One turn moves each row of this set onto another row. After a few examples, where does it send each row asked below?
J_437: [-47  11 -19  -2  37 -35 -31  43   9 -20 -23   9   7 -32 -44  18  18  38]
J_230: [-50  33 -10  -4  30  -5  -3  10   0 -29  12  12  -7   7   2  22  40 -22]
J_171: [-53  35  37   9  10 -19 -13  51  40 -27   2   5  10  13  -6  24  11   7]
J_248: [-20 -23  11 -13  46  14   4  31   1   1 -21  -8 -38  -8  -9  -9  17  25]
J_577: [-55  29 -11  -1  28 -12   1  18  -7 -26   5  17 -17   1   2  26  44 -23]
J_843: [-50  37  33  -2   5 -22 -10  48  40 -20  14   6   6   9  -3  14  15  -4]
J_528: [-37   4  19   5  36 -32  11  17  19  10 -21 -12  -2  39  -1  11 -15  12]
J_790: [-47  35 -13  -6  31  -4  -1  19   3 -22   4  15 -15   2   8  24  44 -19]
J_610: [-35   2  10  -5  36 -38  11  26  15  21 -21 -23  -8  37  -1   3 -10   8]
J_35: [-53 -13   7  14  60 -51 -18  57  24 -28 -12   3  21  -9 -14 -20   2   9]
J_217: [-45   7 -20  -3  34 -36 -17  45   6 -22 -22  13   3 -36 -45  11  22  40]
J_906: [-21 -16  18 -15  49   9   5  30   0  -2 -18  -6 -40  -6 -16 -11  19  16]
J_158: [-24 -14  21 -14  47  21   9  34  -4   1 -20 -12 -29   0 -16 -14  14  19]
J_924: [-50   5 -24   4  29 -29 -27  40  12 -23 -18  11   6 -36 -32  12  22  44]
J_459: [-48  -9  12  20  62 -39  -3  51  28 -28 -16   6  22  -3 -11 -20  -3  20]

J_790 goes to J_924
J_230 goes to J_437
J_171 goes to J_459
Where do these go?
J_217 goes to J_906
J_35 goes to J_610

One turn moves each row of this set onto another row. After a few examples, where does it send each row asked below?
J_883: [-10 -24  19  16  56 -55 -17  25   3 -21 -13 -11 -12 -13]
J_291: [-12 -48  11   3  12 -62  -6  16  10 -11 -27 -14 -17 -16]
J_181: [-17 -38  46   4  29 -20 -27   4 -12 -21   2  29 -17 -10]
J_493: [-32 -27  25  -4  29  -9 -14   6 -14 -29  14 -39  -1 -33]
J_143: [-30 -34  27   3   3   4  13  31  19 -17  -4 -48  11  -3]
J_254: [-30 -21 -16  24  24 -19   3  30   9 -13  13  27 -18  23]
J_911: [-39 -13  16  35  15   8   0 -14  -8 -47   6 -26   3  13]
J_479: [-28 -28 -16  21   9 -20   9  30  11  -9   5  26 -18  23]
J_294: [ -8 -36  19  19  31 -45   9  41  27 -14 -30 -17  -1   9]
J_977: [-32 -19  29   7  41   0  -9  19  -3 -29  13 -39   4 -18]
J_228: [-12 -27  20  21  54 -44  -5  40  19 -20 -22 -14  -3   5]
J_608: [-30 -21 -16  19  26 -24  -4  21   1 -16  16  32 -23  13]
J_576: [-32 -28 -19  11   2 -31  -1  14   3  -9  12  31 -26   6]
J_468: [-16 -33  52  19  33  -1  -4  35  12 -18 -10  22  -4  24]
J_733: [-32 -38  23 -11   0 -14  -6   1  -5 -19   7 -41  -4 -33]
J_364: [-31 -26 -18  15  16 -29  -8  16  -5 -13  15  30 -27   4]
J_730: [-31 -41  22  -6 -11  -4   8  14  11 -15  -3 -44   2 -16]
J_384: [-39 -27  12  23 -18   1   5 -21  -3 -38  -2 -26  -3   6]
J_310: [-13 -48  47  11   2  -6   6  32  17  -9 -20  17  -6  22]
J_820: [-39 -17  12  29  11   1  -7 -22 -13 -45   9 -24  -2   1]
J_100: [-38 -16  14  33   6  11   7  -8   0 -42   0 -28   4  23]
J_56: [-29 -31 -19  14  -2 -25   8  22   9  -5   6  27 -22  16]
J_408: [-16 -53  42  -4   0 -25 -20  -1  -6 -13  -8  26 -21 -12]
J_81: [-40 -24  13  22  -8  -2  -2 -28 -10 -41   2 -23  -4   1]
J_698: [-17 -30  52  15  47  -9 -21  20  -5 -25  -1  25  -9   8]
J_470: [-12 -39  14   6  34 -60 -20  12   0 -19 -15  -9 -13 -23]
J_425: [-31 -23  29  11  32   7   4  31  11 -25   5 -44  13   0]
J_350: [-10 -46  17   9   8 -53   4  29  25  -8 -32 -19  -9  -2]
J_9: [-16 -59  42   0 -14 -18  -3  12   9  -6 -18  19 -13   3]
J_559: [-39 -24  13  29 -11   7  11 -10   5 -39  -6 -27   2  18]

J_493 goes to J_733
J_820 goes to J_81
Where do these go?
J_254 goes to J_608
J_310 goes to J_468
J_883 goes to J_470

